In the rows, zero is written as 128.
These are runs of 7 systems, one row a step. Runs of the same system follow the same rule from any start.
K, seq 1:
[[138 147  96  88 112 187 204  72 133  65 134 154  64 140 155 178 133 179
  111  65]
 [141 142 107 143 134 205 116  83 125 147 127  73  84 112  91 188 110 217
  152 169]
 [146  97  43 123 120 154 103 101 155 159 152  82 154 142  98 148  70  91
  103 198]
 [167  71 110 122 101 139 146  85 173 131 105 152 226 186 123 125 128 124
  117 105]
 [117  87 125 131 125 100 210  97 166  96 160 127 122 157 107 124 159 174
  180  84]
 [103 115 106 163  82 174 152 106 101 114 153 117  68 113 103 168 169 124
  179 133]
 [120 117 120 166  91 143  73 138 122 163 127  81 160 105 100 143 139 123
  161 188]
 [132  91 113 122  95  90 117 151 160 121 149 117 195 133 130  89 123  73
  117 154]
 [122 102 167 120  96 118 162 131 137  86 122 156 154 139 154  82 167 138
  138  85]
 [ 77 128 154 137 120 132 148 141 114 107 155 110  65 104 143 116 155 169
  165 114]
 [ 91 147 112 134 100 157  88 147  95 140 136  98 101  93 148 153 132 113
  120 161]]
A, seq 2 (11 x 20):
[[ 88 105  87 173  59 194 142  45 195 119  82 135 184 179 148  95 159 135
  124 174]
 [115  54 134 115  67 103  81 173 118 170 149  83 229 125 141 173 155 137
  175  92]
 [125  85 166 165  67 121 205 137 144  95 152 117  95 121  55  97 190 133
  177 172]
 [139 125 100 148 104 152  64 105 167  82 144  76 195 110 162  45 120 135
  146 170]
 [130  58 224 120 123 126 108 183  85 162 109 100 149 102 115 104 113 180
  137 125]
 [ 63 154 169 157 104 140 177 109 169 103  91 139 109 137 150  72 182 166
  121 160]
 [ 94 152 116 100 103 109  79 168 123 110 158  81 172  85 198 139 145 151
  143 108]
 [136 123 174 117 106 105 173 183 110 103 138 117  70  70  90 141 125 157
  144 156]
 [124 162 101 126 121 155 131 114 181  78 118 132 123 111 167  74  89 147
  101 174]
 [138  97 155  77 127 137 101 166 112 152 110 130 152 110 167 149  83 173
  107  85]
 [ 94 127 145 124 110 137 211 115 144 121 103 152  88 134 125 157 155 171
  120 123]]
R, seq 3 (11 x 20):
[[ 92  42 173 144 100 119 127 140  97 140 123 112 159 125 125 108 149 125
  148 121]
 [100 119 140 172  95 137 115 115 143 108  95 165 159 125 157  80 158 119
  155 128]
 [ 99 109 133 125 101 130  88 168 141 143 129 136 145 109 167 116 111 162
  171 103]
 [ 85 117 174 122  94 130 152 152 127 112 118 112 122 108 155 103 156 154
  117 141]
 [125 146 115 129  99 158  98 121 143  98 106 117 161 104 165 119 130 151
  122 141]
 [107 103 122 101 111 118 143 146 112 108 125 122 141  90 164 159 115 146
  126 109]
 [104 153 122 124 108 129 168 122 151  98 113 135 124 115 145 140 152 147
  117 138]
 [124 137  91 111 108 143 121 126 152 125 140 110 128 114 141 154 113 158
  130 135]
 [121 100 128 110 105 136 167 127 120 118 124 114 127 123 120 163 134 135
  105 132]
 [129 135 101 140 120 133 148  92 147 113 111 130 147 138 124 147 142 131
  122 141]
 [120 104  93 117 113 126 136 127 138 144 148 129 129 137 122 157 116 126
  143 110]]
U, seq 4, 11 rows:
[[ 75 146  65 165 117 168 144  84 151 185 123 159  70 168 118 183 142 117
  153 139]
 [177 143 120  93 100 123  90 161 166 204 152 120 171 174  97 169 133 112
  128 111]
 [159  81 160 122 110  90 188 150 103 126 139 126 119 135  58 134 150  79
  102 153]
 [160 128 109 180 131 143 116  66 100  81 135 131 138 135  98 119 178  87
  159 118]
 [115  75 134 152 112 167  71 132  95 167 145  97 126 123 125 129 120 142
  178 116]
 [ 80 132 159 141  85 153 132 141 131 174  94 131 118 147 129 124 161 112
   99 173]
 [151 154 149 122 118  95  98 149 144 113 125 115 197 129 138  98 165 106
  111 132]
 [126  87 154 133 128 104 140 153  91  84 135 130 125  87 129  90 115 114
  140 127]
 [114 155 131 167 138 164 115  94 126 101 102 150  96 116 153  94 129 142
  143 139]
 [109 142 135 108 138 143  82 141 137 157 135  98 137 135 165 112 111 161
  120 123]
 [ 99 136 150 105 133 101 160 157 123 134 106 130 122 118 140 144 125 127
   78 141]]
P, seq 5:
[[232 142  95 144 114 189  91  79 120  89 161  84 130 115  72 144 126 146
  167 137]
 [104   8 115 148 170 110 146  99 104 138 129  94 143 118 106 123  59 156
  145 156]
 [ 85  85 136 145  81 176 146 110 161 159  90 196 112 180 156  77 118 114
  116 120]
 [137 145 134 107  86 121 107 142 152 171 116 132 202 158 146 183 186 131
  138  82]
 [143 121 141 110  88  98 179 152 130  72 185  83 121 101 103 131 178 146
  162 119]
 [157 123 127 184 117 167  92 105 128  99 128 108 117  91  98  84 109 141
  172 184]
 [106  65 141 129 157 106 104 144 135 175 114 114 164 136 135  92  64 136
  115 146]
 [112 129 171 104 112 140 154 125 154 137 110 167 133 176 160  83 149 141
   97  87]
 [129 182 122 119 105 136 107 115 136 111 122 105 172 123 159 170 185 158
  135 103]
 [130 122 134 117 109 114 150 162 114  93 148  82 111  64 115 150 129 153
  143 160]
 [150 129 132 155 134 149 121 125 152 128 109 131 102 113  95  85  83 137
  127 190]]
R, seq 6 (11 x 20):
[[103 182 101 108  99 129 135 135 167 141 121 143 141 143 161 162 160 125
  109 119]
 [133 136 113 113 102 111 134 153 136 124 165  75 142 101 113 171 151 142
  146 145]
 [151 107 118 139 102 144 173 110 123  76 131 118 108  99  96 130 132 122
  131 163]
 [146 100 105 132 130 162 141  87 146 127 101 153 136 136 128 145  87 159
  128 120]
 [ 87 101 115 110 138 125 158 113 136 166 131 134 128 171 139 146 130 132
  108 106]
 [109 152 117 139 105 131 121 123 137 156 140 114 141 151 120 148 181 107
  130 132]
 [141 106 118 147 107 112 114 142 123 127 145 103 144 107  95 148 135 113
  163 150]
 [145  86 138 149 109 133 159 128 132 105 122 148 123 120 105 103 114 128
  147 138]
 [127 110 132 135 133 156 130 105 153 137 111 145 132 159 141  99 110 156
  131 111]
 [ 86 115 134 117 130 135 116 127 119 158 134 115 132 155 156 128 141 128
  119 108]
 [108 149 133 143 109 116 114 139 114 136 121 119 144 120 130 142 171 107
  131 138]]
B, seq 7 (11 x 20):
[[ 98 154  94 116 152 155 126 106 156 144 125 104 116 123 156 161 100 205
  126 126]
 [140 102  97  96  99 111 163 158 141 143 153 103 118 108  91 184 104 126
  120 161]
 [163 136 110 138 123  91 169 119 163  81 115 159 156 123 104 109 135  97
  125 152]
 [133  82 119 147 162 121 117  96 133 105 147 127 145 144 138  71  98 134
  156 103]
 [116  82 160 142 122 175 140 109 116 149  97 136 105 136 121 132 112 178
  134 121]
 [114 160 113 107 118 144 144 113 159 138 116  89 140 128 139 168 137 182
  104 154]
 [139 110  98 105 102  89 148 155 130 107 157 102 152 101 114 163 122 113
  129 140]
 [150 122 133 162 117  99 149 130 137  86 117 166 135 112 109 100 134 110
  160 136]
 [121 115 133 147 140 150 109 103 145 123 148 126 119 145 146  61 111 149
  153 117]
 [119  96 160 110 119 164 127 135 117 155 113 108 118 130 129 133 106 169
  108 134]
 [109 153 125 114 124 109 156 133 138 127 106 104 147 110 137 167 142 155
   93 162]]
A, seq 8:
[[147  94 171 142 108 161 166  83 118  98 102  96 159 138 100 103 167 161
   99 160]
 [ 71  86 120 157 114 113 116 114 117 112  98 115 192 108 171 122 146 135
  139 143]
 [ 96 112 159 149  81 115 120 181 128 141 135 135 115  97 124 125 154 138
  194 126]
 [132 158 131 129 107 127 134 140 183 109 160  94 114 122 121  79 140 161
  150 164]
 [141 114 154  98 127 137 109 144 114 107 139  84 148 107 147  93 106 146
   92 139]
 [111 114 172 137 129 132 156 132 112 109  80 145 128 105 141 127 130 166
  110 136]
 [ 72 142 106 129 118 120 135 131 151 122 116 140 128 117 180 130 130 153
  143 121]
 [128 143 127 102  99 133 122 167 131 132 156 112 102 103 133 157 130 146
  145 116]
 [154 137 124 116 116 135 160 130 150 101 129 115 110 112 107 128 110 142
  109 165]
 [138 103 115 113 118 145 124 125 129 112 108 137 153 120 149 121  92 130
   99 131]
 [122 100 139 125 118 142 144 128 125 138  99 158 134 130 131 153 124 155
  136  98]]
G, seq 9 (11 x 20):
[[191 154 117 108  39 201 100 144 175 150 117 146 141 128 115 174 126 169
  152 112]
 [148  73 113 100  84 138 207 103 200 115 123 128 171 161 109 122 115 170
  112 143]
 [142  98 125 152  86 152 144  89 138  80 138 149 153 142 137 116 173 151
  198  69]
 [115 105 146 141 108 143 132 136 145 138 117  99 136 103 121 159 132 231
  183 127]
 [ 81 100 103 147  54 176 136 123 162 135 139 114 115 131 128 116 136 136
  146 176]
 [165 126 127 121  65 151  93 140 170 142 125 134 194 142 129 121 138 127
  148 122]
 [127  79 158 116 108 103 172 134 161 104 122 118 172 125 127  96 132 167
  131 125]
 [105 126 145 159 105 152 122 112 128  89 128 130 123 114 152  84 162 160
  174 112]
 [104 138 139 119 100 164 104 143 139 150 114 100 133 106 152 141 122 190
  134 141]
 [106 128 119 117  73 148 151 137 160 123 120 121 141 131 139 123 142 120
   99 164]
 [163 151 122 119 106 124 124 134 161  95 131 135 171 128 143 112 143 133
  131 109]]
P, seq 10 (11 x 20):
[[ 57 144 149 156 201  76  86 126  81 142 176  87 112 154 150  82 182  78
  142 108]
 [ 84 158 188 156 139 119  96 154  43 121 104 143  96 100 153 101 179  65
  105 123]
 [100 204 147 157 166  51 106 167 118 129  97 146 134  94 142 123 159  87
  123 158]
 [137 194 133 108 171  89 101 175 115 116 165 127  80 102 144  96 111  82
  109 129]
 [143 188 154 137 214 119 100 119  85 130 113 129  80 122 124 120 115 127
  105 121]
 [ 75 161 108 128 191 113 128 103  92 134 117 121  96 128 161 140 123 102
   78 137]
 [115 167 123 117 131 124 135 143  91 130 103 167  91 115 146 177 133  79
   86 128]
 [142 185  96 133 158  89 145 134 127 127 125 152 100 115 105 180 133  99
  126 134]
 [145 146  88 125 162 125 124 123 107 125 169 126  74 129 105 142 102  88
  131 127]
 [131 113 122 146 175 131 122  97  87 147 118 147  94 144 103 145 112 100
  127 122]
 [ 91 121 106 143 144 115 143 107 114 150 123 154 119 154 132 147 143  83
  121 112]]
G, seq 11 (11 x 20):
[[149  89 154 173  98 148 130 144  85  69 113 139  93  58 100  90 104 102
  151 185]
 [116 134 113 142 144 160  72 128 163 170  82 185 132 132 167 102  53 147
  134 121]
 [ 72 116 152  98 122 112 160 134 140 178 120 132 150 187 159 141 168 126
   86  98]
 [134 176 132 148 133 101 136 100 126  90 141  79 156 129 112 127 209 118
  135 143]
 [150 117 107 113 131 119 106 156 112  84 161  90 117  67 135 127  84 140
  141 136]
 [128 116 154 128 100 152 138 162 129 139  98 185  80 115 124 106  92 117
  115 142]
 [131 155 121 129 154 149 119  90 166 155 106 151 140 184 144 109 125 138
  106 114]
 [109 115 131 102 138 117 150 114 103 117 143  93 151 145 146 164 165 133
  110  89]
 [135 149 124 151 122 114 143 128 111  90 127 116 114  86 104 155 151 126
  153 158]
 [137 131  97 123 123 137 110 149 151 131 148 138 100 110 130 118  73 131
  147 140]
 [141 105 152 106 109 143 141 144 137 160 118 161 118 162 122 119 115 114
  107 107]]
B, seq 12, 11 rows:
[[127 169 166 150  89 148 130 134 131  64 171  89  88 104 122  55 195 136
  157 151]
 [141 122 156 107  89 178  60 164 110 107 135 114 131  90 177  56  96 117
  111 140]
 [ 66 127 185 136 134 105 114 182 120 170  79 127 135 104 152  95 114 136
   98 178]
 [ 62 165 136  89 139  83 164 167 142 121 141 133 100 125 182 127 144 135
  104 101]
 [157 160 135 104 162  98 129 170 106 108 157 138  64  81 118 141  93 128
  141 105]
 [132 153 113 158 148 147 138 115 119 117 126 143  65 122 108  98 101  87
  107 184]
 [127 116  97 111 151 143 106 114 142 153 115 161 134 158 156 111  68  99
   80 127]
 [116 102 140 122 177  91 151 129 116 183 107 145 137 156 116 163 109 135
  107 113]
 [119 151 106 125 153 121 177  87 127 109 134 133 103 145 122 178 156 142
  125 105]
 [180 134  80 131 131 144 114 104 123 110 151 121 120 119 103 165 112 124
  151 120]
 [145  99 109 165 103 146 120 102 134 143 114 136 144 144  88 120 127  95
  136 168]]
U, seq 13:
[[ 71 117  89 157 120 129 129 111  74 164 128 152  98 142 124 225 174  75
  157  90]
 [143 147 127 165  83 109  97 172 171 203 124 157 150 142  78 162 156 122
  204 131]
 [160 114 148 119  77 126 131 174 144 142 181 119 104 147  76  72 141  55
  125 163]
 [188 126 161 155 145 164  97  93  68 105 109 130 132 127  93 102 145  71
   96 145]
 [ 89  89 156 170 172 125  85  99  75 147 130  95 142 146 137 103 158 130
  152 111]
 [ 60 138 155 136  85 135 107 159 108 154 111 132 125 118 168 143 180 125
  145 115]
 [135 175 154 141 100  97 106 183 162 135 111 133 151  90 125 105 140 130
  141 169]
 [145 129 133 120 137 107 114 156 133  90 148 132 118 107 135  56  93  84
  109 152]
 [139 136 147 139 178 150 112 100  89 107 102 153 104 126 147  97  98 127
  105 109]
 [ 85 143 146 133 180 128 116 113 118 153 128 112 112 145 158 124 138 177
  135  95]
 [ 88 169 122 102 115 107 131 166 130 142 137 117 114 110 156 171 147 139
  123 123]]
K, seq 14 (11 x 20):
[[146 162 216 148 157  56 101 168 142 176  78 126 209 137 106 121 186 167
  144 120]
 [130 147 115 117 170  51 160 152 108  64 188 140  81 108 131  86 134  48
  132 105]
 [142 131 203 154 114 176 108 144  59 131  57 187  91  95 126 135 139 122
  127 107]
 [ 86 173 143 138 190  76  96 169 149 184 140 100  99 123 127  89 102 135
  128 173]
 [140 147 107  97 133 122  96 141 101 132 128 169 139 140 162 142 118  48
   79  82]
 [156 153 187 122 176  95 142 133 125 128  83 133 155 125 128 142 140 185
  110 105]
 [128 162 101 124 176 112 158 122 126  95 152 142  54 113 121 119 100 108
  117 140]
 [154 138 143 138 131 177  91 122 100 165  91 163 105 130 117 151 102 126
  120 120]
 [128 136 124 118 177  91 120 134 154 181 135 110 141 160 108 130 105 140
  107 148]
 [151 134 102 120 146 119 144  97 115 114 128 161 138 157 131 148 137  82
  109  88]
 [149 125 152 150 153 118 149 118 120 128 101 148 123 115  99 150 134 171
  154 113]]

Name the system that made each run.
seq 15 (2 x 20):
[[132 110 142 156 201  66 125 135 113 132 128 118 131 120  99  89  94 111
  131 153]
 [110 147 160 147 147 154  97 123 107 139 117 163  91 154 148  68 128  94
  116 114]]
 | A
seq 16 (2 x 20):
[[115 131 115 149 197 142 140  71 134 135 104 132 102 141 125 114  88 157
  105 155]
 [ 89 140 121 113 128 146  89 135 107 182 111 142 133 149 166 161 127 101
   96 109]]
 | A
seq 17, 2 rows:
[[112 113  70 136  82  66 214 130 193  64  65 199 188  71 153 168 112 137
  145 145]
 [137  57  73 104  61 161 109 164 155 106 184 162 105 104 157 122  61 142
  213  63]]
 | A
seq 18:
[[ 96  94 105  88 105 101  97 187  62 144 114 167 144  82 182 212 105  66
  109  73]
 [123 201 156 138 124  48 201 165 181 100  93 158 136 102 106 144 191 155
  142 153]]
 | R
seq 19, 2 rows:
[[122 115  80 104 148 103 164 125 130  81 129 141 114  96 147 114  60  85
   71 169]
 [148 147 144 130 113 183 119 110 161 139  77 191 129 146 151 113 111 165
  124 100]]
 | K
seq 20 (2 x 20):
[[ 33 116  90 147 134 137  85 112 124 212 167  25 132 149 128 193 161 164
  168 155]
 [167 136 126  84   6 136 172 180 145 127 130 173 140 123 108 207 177  92
  125 102]]
 | B
seq 21, 2 rows:
[[192 149 126 160 161 111 107  99 152 143 138 137 152 165  79 114 143 130
  173 111]
 [152  61 133 134 144  96 168 133  98 134 150 139 112 141  72 139 119  93
  144 115]]
 | K
seq 22 (2 x 20):
[[ 77 159  71 128 119  98 139 127 181 112 174 153 112 158 166  88 147  72
  142 113]
 [205 149 141 103 134 143  79 152  93 122 173 100 123 112 105 152 129 129
  156  82]]
 | A
seq 23:
[[183 124 134 132  99 125 120 157 187 167 120 173 131 135  83 106  88 140
  166 138]
 [137  69 172 107 140 128 150 126 140 135 163  95 130 173 115  71 122 160
  120 114]]
 | R
seq 24 (2 x 20):
[[112  98 130 115 151 140 140 103 107  84 159  71 121 106 157 125 116 201
  142 102]
 [ 86 108 141 149 101 184 134 116 128 137  81 128 109 109 142 127 114 169
  121 170]]
 | P
seq 25 (2 x 20):
[[149 152 154 102 176 122 102 152 107 175 107 175 105 157 136 128  96  91
   78  93]
 [127 155 175 132 196  74 158 130 110 140 134 134 103 160 105 128 168 137
  133  88]]
 | U
seq 26:
[[ 51  66 111 197 121 132 129 112  53 142 104 168  80 114 115 140 136  37
  149 155]
 [129 182 101 158 170  82  46 158 152 220 113 137 163 140 115 159 116 107
  169 145]]
 | G
seq 27:
[[193 128 107 132 160 111 122  86 224 106 176  58 191 159  91  66 111 224
  182 144]
 [ 90  12 185 104 113 189 113 117  49 136 149  56 126 145 138  82 120 119
   69 142]]
 | A
seq 28 (2 x 20):
[[ 67 101 119  91 125 102 142 149 134 178 213  96 103 203 143 108 165  70
  112  90]
 [208 158 195 105 144 134 133 142  75 106  84 182 122 117 114 162 145 127
  100  66]]
 | B
seq 29:
[[137 135 134  95 103 154 176  95 169  71 128  90 160 146 151  72 142 138
   48 174]
 [149 117  83 101 119 165  98  76 103  92 141 110 174 130 173 184 135 141
  131  60]]
 | R
seq 30:
[[109 150  84  85  97 159 180 106 144 133 123 121 113 146 144 206 135 139
   76 136]
 [175 165  92 141 141 167 105  71 153 100 130  91 153 128 117 141 127 179
  145 136]]
 | K
seq 31, 2 rows:
[[170 156 131 130  90 171 126 153 107 123  95 174  75  83 101 178 112 115
  129 138]
 [136 138  82 135 177  77 146 121 167 163 139 114 129 145  83 156 101 130
  138 163]]
 | P
seq 32 (2 x 20):
[[131  71 102  91 131  29 202 168 145 121 172  78 157 108  82 164 105 106
  105 178]
 [208 151 112 136  84 176 179  74 165  63 146 166 104 163  87 105 165 110
  130 117]]
 | R
seq 33:
[[182 117 178 119 122 192 124  97 107 127 137 133 104 173 107  95 148 127
  107  95]
 [119 132 142 132 151 168  82  94  91 140  93  75 168 126 145 147 140 146
   81 150]]
 | B
seq 34:
[[248 149  81  87  95 157 147 107 144  59 185  79 134 107  72 166 122 131
  116 142]
 [142  32  77 153 167 156 143  59  85 127 130  89 123 130  77 157  65 114
  114 179]]
 | U
seq 35:
[[135 165  72 142 100 195  88 100 163 149 126 163  97 150 143 118 105  98
  125 144]
 [151  86 137  94 151  98 132 150  98 182 132 114 158 146 102 200 112 130
  116  96]]
 | P
seq 36:
[[ 82  56 124 118  69 229 152  89 115 196 128  97  89 175 114 179 135 166
  113 141]
 [121 141  95 134  51 134 142 111 170 151  93 100 212 142 109 198 194 119
  104 185]]
 | A
seq 37, 2 rows:
[[175 131 146 120 153  85 161 162 100 122 151 115  93 103  65 142 120 100
  121 151]
 [153 144 109 146 161 143 122  95 140  88 111 167 118 132 138  64  91  91
   94 146]]
 | A
seq 38:
[[ 91 139  53 132 162 173 166  23 119  87 189  80  56 170 127 149 153 121
  126 128]
 [195 134  96 110  87 159  92 148  73 142 140 124 121  88  93 252 129 110
  150 100]]
 | G
seq 39 (2 x 20):
[[147  87  87 164 160  69 106 130  92  96 149 135 150  96 104 125 103  67
  180 129]
 [155 115 149 177 148 155  90 128 124 156 134 159  76 146  90  67  99 114
  170 134]]
 | A
seq 40 (2 x 20):
[[190 142 109 101 189 107 109 107 123  89 191 115 134 149 131 105 109 123
  141  62]
 [133  90 187 125 151 138 163 139  57 125 110 137  72 102  99 160 117 155
  122 110]]
 | G
